rotation steps, each row followed by its count of steps
The counts run from 0 to 423.
[-10  13  26 -30   4  15  -4  42  -7   5   3   0  -3 -16  -8 -22 -14  -6
  41  11 -11   7  -6  21  35 -16   6  -3 -26  11  34  -4   5  21  -4  -6
 -46 -20 -17  12  42 -12  32 -29 -10  21  15  16  19  21  -4 -10 -23  11
 -29  47 -39] : 237
[-48  38   4   9  24  22  13  12  17 -12 -11  30  -5 -23 -16 -43  -3  35
  15  37 -36 -20 -32  15  18 -22 -36 -20   7  13   8   4   3   2 -16 -14
 -37 -20  -6   8  32 -12  -3 -44  -4  28   7  25  -4  16  -7 -35  -5   9
  14  10 -25] : 186
[-49  14  18 -33 -23 -43  25   9  -6  37  -3   1  -2 -36  30 -12 -35  15
  22  13 -36  10  19  32  35 -11 -32  15  11   1  22   6  -1  10 -30   1
  -9  20   1 -22   3   7  10  -5 -25  -9  -7   8 -17   6  -5  18 -17 -23
 -40  22  18] : 415
[-25  -5   3  -1  14   5  38  -1  35  -9  12 -15   1  -1   5  35  31  30
  31  -3 -32 -32   0  38  20   9 -41 -25 -21   6  22   7  -5   2  -7  12
 -28   5 -32 -30  42  -8  53  -3 -22 -15 -19   5   0  33  13 -35  -7  -4
  -6  -1   4] : 286
[-36  24   0  11 -18  11  18 -18  20  20 -16  19 -23 -28  29   3  14  31
   4  43 -30 -29   0  10   6  -3 -25  -3   1  12  17   2 -25  25 -10 -19
 -27 -13 -17  -6  20 -28  10 -11 -23   2   6  14 -20  62  21 -11 -32 -17
  11  13 -15] : 387
[-36 -33   3 -33 -28   4  16  20   5  17   9   7 -38 -20  16  14 -13   7
  24  32 -35  -8  12   0  26  10   3 -20 -24  20  13  10   1  14  13  -9
 -21 -24   7  -4  33 -17  43   5   2  21  10  -8   7  55  10 -14 -36  -8
 -19  33 -28] : 315
[-33  -9  19   1  26  -1   9  30   4  16 -10  -2  -8 -27 -25 -28  -5  17
  40  42 -25  18 -16  21  -9 -13 -14   7  10  21  35  17  22   2  12 -27
 -27  -7 -27  -1  31   2  -7  -9 -30  19  27  38  15  15   8 -17 -32  16
 -23  25 -20] : 61
[-54  36  27 -18  -9 -25  18  27  -7  11   4 -15   4 -34  -7 -37 -42   5
  19  16 -61   9 -24   6   3 -20 -18  -2  27   5  15  22  36   1 -17 -12
 -14 -19  16   1  22  -6   2 -21 -20   9  -9  27  -6 -13 -12   2   4  -6
 -30  18  11] : 340
[  0  -2  54  -3  46  -4  24  27  -2   5  11  -6  12  -4  20 -23 -28 -15
  33  36 -10  -1  -6  -4  23 -15 -14   8  -9  40  19  28   9   8 -33  -7
 -10  -1  -8 -12  35 -22  39 -28   0  16  27  35  37  28  10 -18 -12  31
 -21  15 -11] : 55
[-11  24  39  -4  35 -11  41  17   7  -6   2  29   8 -11   8 -27 -17   1
  -7  25 -43 -32  -3  -2  37  -4 -45 -19 -11  30 -31  14 -19   2 -25  13
 -11  -3  16  -9   1 -24  20 -45  19  -1  15  14  -3   6 -15 -18   5  28
  -4  11  16] : 180
[-20  25  -5 -27 -20 -13   3   4   4  41  -1  19 -23 -25  32  -9 -20   6
  30  22  -8  -4  17  31  16  17  23  -2   0  22  15 -13 -29  28 -16  -5
 -29   4  -8   0  15 -11  16 -30 -10  24   1  11   2  35   1 -10 -47 -17
 -35  22 -33] : 313
[-24  37  -5  20  24  -5  19   6  29  -8  14 -32  15 -10 -16 -23  -9  19
   9  -5 -45 -42 -32  32   2   5 -17 -16 -10  29  17  24  25   5 -14  -9
 -17 -15 -17  -2  34 -27  30 -24  23  18 -14  37 -14  11  -3 -24   7  12
  -7  15  17] : 281
[-27   3   0 -10  38   5  28  25  25 -14  -1  20   1   6   8   2  -3  -5
   5  30 -34 -40   4  13  51   3 -39 -35 -11  11  15  10  25  30 -23   3
   6   4  -5 -12   9 -40   9 -18  26  44  -5  29  22   4  12 -44   3  18
 -25  -7   1] : 193
[-48  22 -12  -9 -18 -13   7 -11  -3  44  -5  40 -19 -37  37 -10 -26  39
  18  34 -20  -6  17  15  35  -9 -10   7  19  21   3   0  -6  26 -30 -16
  -4  22   3  -5   7  -8   9 -13 -24  16  -9  30  -6  36  10 -18 -15 -18
 -18  -4   9] : 123
[-18  -6  34 -18  20  14  10  15  15   8 -10   1 -10 -21  14 -17 -18 -21
  23  16 -16   1   2  -1  33 -11 -21 -21 -39  28  20  10  -1  32   5 -18
 -15 -11   6  -9  23   1  25 -18  29  39  16  15  25  39   9  -9 -21  28
 -20  48 -25] : 317
[-21  42  -9   4  -1   1   8  13  18 -12  18   6   7 -12  -2  -4  -7  16
  -7  18 -49 -45 -19  11  20 -18 -15 -22 -14  -8  37  11  34  32 -33  -1
 -18 -12   4  -2  25 -44  34  -9  37  29 -24   4 -31  11  -7 -18 -12  -4
 -10  20   0] : 18
[ -8  16  24 -44   2 -28  34  37   1  15   2   4  12   0  21  -4   7  -2
  38   7 -37  -6  20  36  47  10 -27  -3  20 -19   4  -8  -3  11 -40   9
 -20  14 -13 -23  23 -15  13 -38 -37 -19  -7  23   9 -13  -1  -5  18  -5
 -29  -6  27] : 349
[  0   5  33 -10  -1 -34  22  12  21  32  -4  -6 -18 -21  30 -25  17   2
  37  13 -52   2   9  -8  -5  32  12   2  10  10  12   9 -22   0   0 -26
 -20  -9 -13 -12  16  -9  23 -48  -6  19  14  44  -4  39  21   1 -16   7
 -16  23  30] : 65
[-37   7 -27  -2 -17 -21  20  -2  22  36  12 -14 -17 -23  20  12 -10  13
  11  19 -51 -29   5  22   7  45  13 -14  24  18  -2  14  -2  19 -20   2
   5  -1  -4 -15  10 -30  24  -7  10  24 -33  23 -15  39  16 -22 -21 -25
 -18   7  37] : 204
[-68  13  -7   2   4   5  19  -9  13  -7  -7   9   1 -40 -15 -14 -10  36
   9  28 -35 -19 -22   4   3 -25 -54 -25  -7   5  28  15  22  15  -8 -30
 -10 -15   9 -10  29  -5  20  -6  -4  20 -18  33   3  26   9 -27  -5   3
   3  11   0] : 200
[-40 -23  12  -7  27  -5  56  19  19  -5   7  -4 -22 -13 -12  20   5  29
  13  14 -30 -26   9  22  31  25 -45 -31 -10  17 -15  16  -7 -15  23  14
 -21  -9 -18 -22  20 -20  31  -8 -30 -28   5   2  -3  19  -8 -31 -21  10
  12  14  16] : 366
[-51  41  10  -3  20 -12  37 -12  25  22  -3  -3   0 -35   3  -4 -11  16
  20  22 -46 -22 -14  27  12   8 -43 -19  24  12 -21  16 -12   4 -30 -13
 -12 -17  -5 -10  12 -13  10 -35 -35 -22  -9  19 -20   7   4 -12   1 -14
  17  -1  35] : 276
[-40  20 -20 -13 -16 -24  36  -2  21  10   1  16 -26 -19  20 -10 -13  34
  16   9 -62 -18  12  28  13  34  -2 -23  20  27  -5   8 -23   7   5  -5
  -9   5  -1 -13  13 -22  10 -45  18  24  -2  20  -7  11   4 -37  -3 -21
 -28 -13  14] : 189
[-23 -16  38  -1   0  -1  21  10   6  29 -21  18  -9 -13  33  -3   3   1
  12  55 -25  -2   1 -12  18 -11 -45  17  -1  18  19   4  10  35 -24   3
 -35  -2 -20 -13  21  -2   3   1 -10   1  31  13 -10  68  19   7 -49 -14
  -4  14 -18] : 322
[-21  18 -30   3   4   2   9  27  19  -2   5   3  -6  -6 -16   5  -6  12
 -15  16 -40 -38 -12  35  23   2 -20 -11 -11  -4  33  11  44  32 -18  -1
 -18 -11 -15  -4  26 -35  11   4  36  31 -16  15 -28  23   1 -24 -39 -14
 -20  30  -4] : 17
[  4  39  29 -37 -26 -27  20  40  -6   6  18 -10  -6  -9  25 -14  -9   4
  22   2 -41 -26  -5  18  17  10  18   7  12  -8  25  -1 -12  10 -27  11
 -40 -23 -10   2  28 -31  44 -36 -25 -17   2  13 -20  14 -12   3  -5  -4
 -27  10   3] : 159
[-61  -5  -8   5  -5   0  16  -2  14   6  -1 -14  -7 -43  -2   7 -21  20
  16   5 -23 -13  -4  26  22 -20 -38  -7 -10  -2  39  24  34  32   9 -19
   7  11  14 -23  19 -11  24  33 -18   2 -26  24   4  36  10 -10 -20   8
 -20  31  11] : 214
[-39   6  14  -9  35 -13  28  11  29  -7  -9   7  -1 -16 -24  14 -12   0
  13  27 -18 -28 -23  35  15  -8 -65 -38 -23  -3  21   9  10  12 -16  -9
 -25 -23  -1 -16  23   0  14 -12  -7   6  -6  -6 -14  -1   9 -14 -26   2
   2  22 -18] : 10
[-38  47 -16  -6  15   9  -1   5  10  -8  -9  40  -6 -25  -8 -45  -4  21
  14  29 -46 -16 -16  31  30  -3 -24 -31  11  12   0 -10 -13   8 -13 -22
 -18  -2  -7   3  15 -11 -16 -52   0  34   0  32   4  -4  -6 -28  -7   4
 -13   8  -9] : 187
[-39 -14  35 -19   8 -34  50  13  25  13  -8 -17 -17 -19  -5  10   0  19
  15  35 -41   0  -2   3 -15  -5 -34 -15  12   1  24  23  15  -6  18  -6
 -33 -22  -8 -16  25  -7   9  -1 -41 -26   5  14 -18  16  12   2 -33   5
  -5  14  13] : 74
[ -7  18  25 -31   8 -52  44  16  25  25 -13  14 -16 -15  28  -7  -2  -3
  30  29 -22  -4  16  34   7   0 -21  -2  25 -10  28  -3 -12  21 -15 -10
 -14  12  -7 -29  10  -7  -3 -35 -56 -21   9  30   3  -5   6  -3 -20   0
 -26   1  18] : 72
[-50   8 -19 -22  -4  18   8  25   9  -8  11  12 -15 -18 -11 -16 -46  20
  20  14 -33 -21  -9  36  45   2  -2 -37 -24  42  10   9  -4  19  -7   8
  -5   0   6   0  26 -26  27 -12  33  31 -14   5  28  13 -12 -44  -1  -4
 -40  19 -20] : 113
[-24  -9  16 -18   3  -1  37  15  26   0  -5   2 -22  -5   4 -12  27  13
  34  -3 -47  -1  16  29  25  33 -22 -35 -21  27  -3  -5 -24  -6  26  14
 -36  -3 -29 -17  28  -6  12 -42  11   1  22   0  -6  18   7 -26 -19 -13
 -15   8 -13] : 176
[-31  46   6 -11 -27  13  16  -1  -1   9  27  -2  11 -45  20 -30 -22  21
  21 -17 -29 -17 -12  14  26 -14   4  -6  -6  32  24  -1  -8  23 -37  -2
 -22   6  -3  -1  39 -10  50 -35  12  10 -19   7   0  30 -19 -22   3  -1
 -15  15 -16] : 34
[-30  -3  35   1  21  16  17   9   8  11  13 -18  16 -36   2 -26 -20  -9
  34  -1  -5  -4  -1  10  46 -20 -34  -3 -34  42  13  11   9  25 -13  -2
  -4  14 -12 -19  18  -8  42  -7  24   1  12  18  30  38 -12 -16 -10  21
 -17  35  -5] : 40
[-15   8  13   5  18 -22  50   8  15  12 -16  47 -14  -4  22 -26  14  19
   7  27 -25 -19  20  28  35   8 -48   0   6  23 -16  -8 -29  14 -19  17
 -15  24 -32 -20   4 -21 -18 -26  -1 -22  24  22 -16  15   5 -18 -22 -13
 -19  -6   6] : 182
[-32  13  20  -7  38 -15  16  26  25   1 -19  -1  -4 -31 -31 -25  -1  -8
  10  21 -43  -3 -26  22  -1   0 -29  -7  -5  -3  27  22  37  15  12 -29
 -28 -28  -3  -1  13 -17 -18 -19 -18  12  12  48  -9   3   3   4 -28  21
  -7  41   5] : 76
[-19   7  51 -46 -19 -29  35  15   5  24   6  -5 -25 -22  38 -15 -14  -2
  31  -3 -26   8  33  -4  39  13   3  -9 -17  29   0   1 -32   5  -1   3
 -27   3   9 -22   7 -10  39 -33  -4 -18  18   2   1  29 -14   3 -20   5
 -23  29   9] : 240
[-15  61  -8  -4  -8   6  15   5  11   0  16   5  12 -14  19 -13  -1  13
   5   3 -37 -37 -14  12  21 -12 -25 -17 -13 -13  41  -4   8  31 -47  -6
 -20 -14   9 -14  20 -28  50 -39  22  32 -23   9 -28  21   2 -21  -3   1
  -4  20  -1] : 19
[-19 -16  31 -28  12  -4  34  24  -1   8  -8 -28  17   2  13  22 -30  -2
  28  22 -32 -11  -8   2  19 -22 -41   0 -18   0  38   9  26  10 -38  20
 -26  -9  -9 -12  45  -9  46  20   8  -5  -1  -9  -3  33  19  -8   0  -6
 -29  17  -6] : 411
[-36  29   0  -5   4   4  -1  -8  -8  26  -2  48   1 -37  15 -28 -20  26
  15  42 -13 -12   8  27  42 -20 -27  17  18  23   7   2 -12  31 -46 -20
  -5  27   2  -2   9 -17   4 -20 -16  32  -5  34   9  26   0 -19 -25   2
 -22   6  -3] : 122
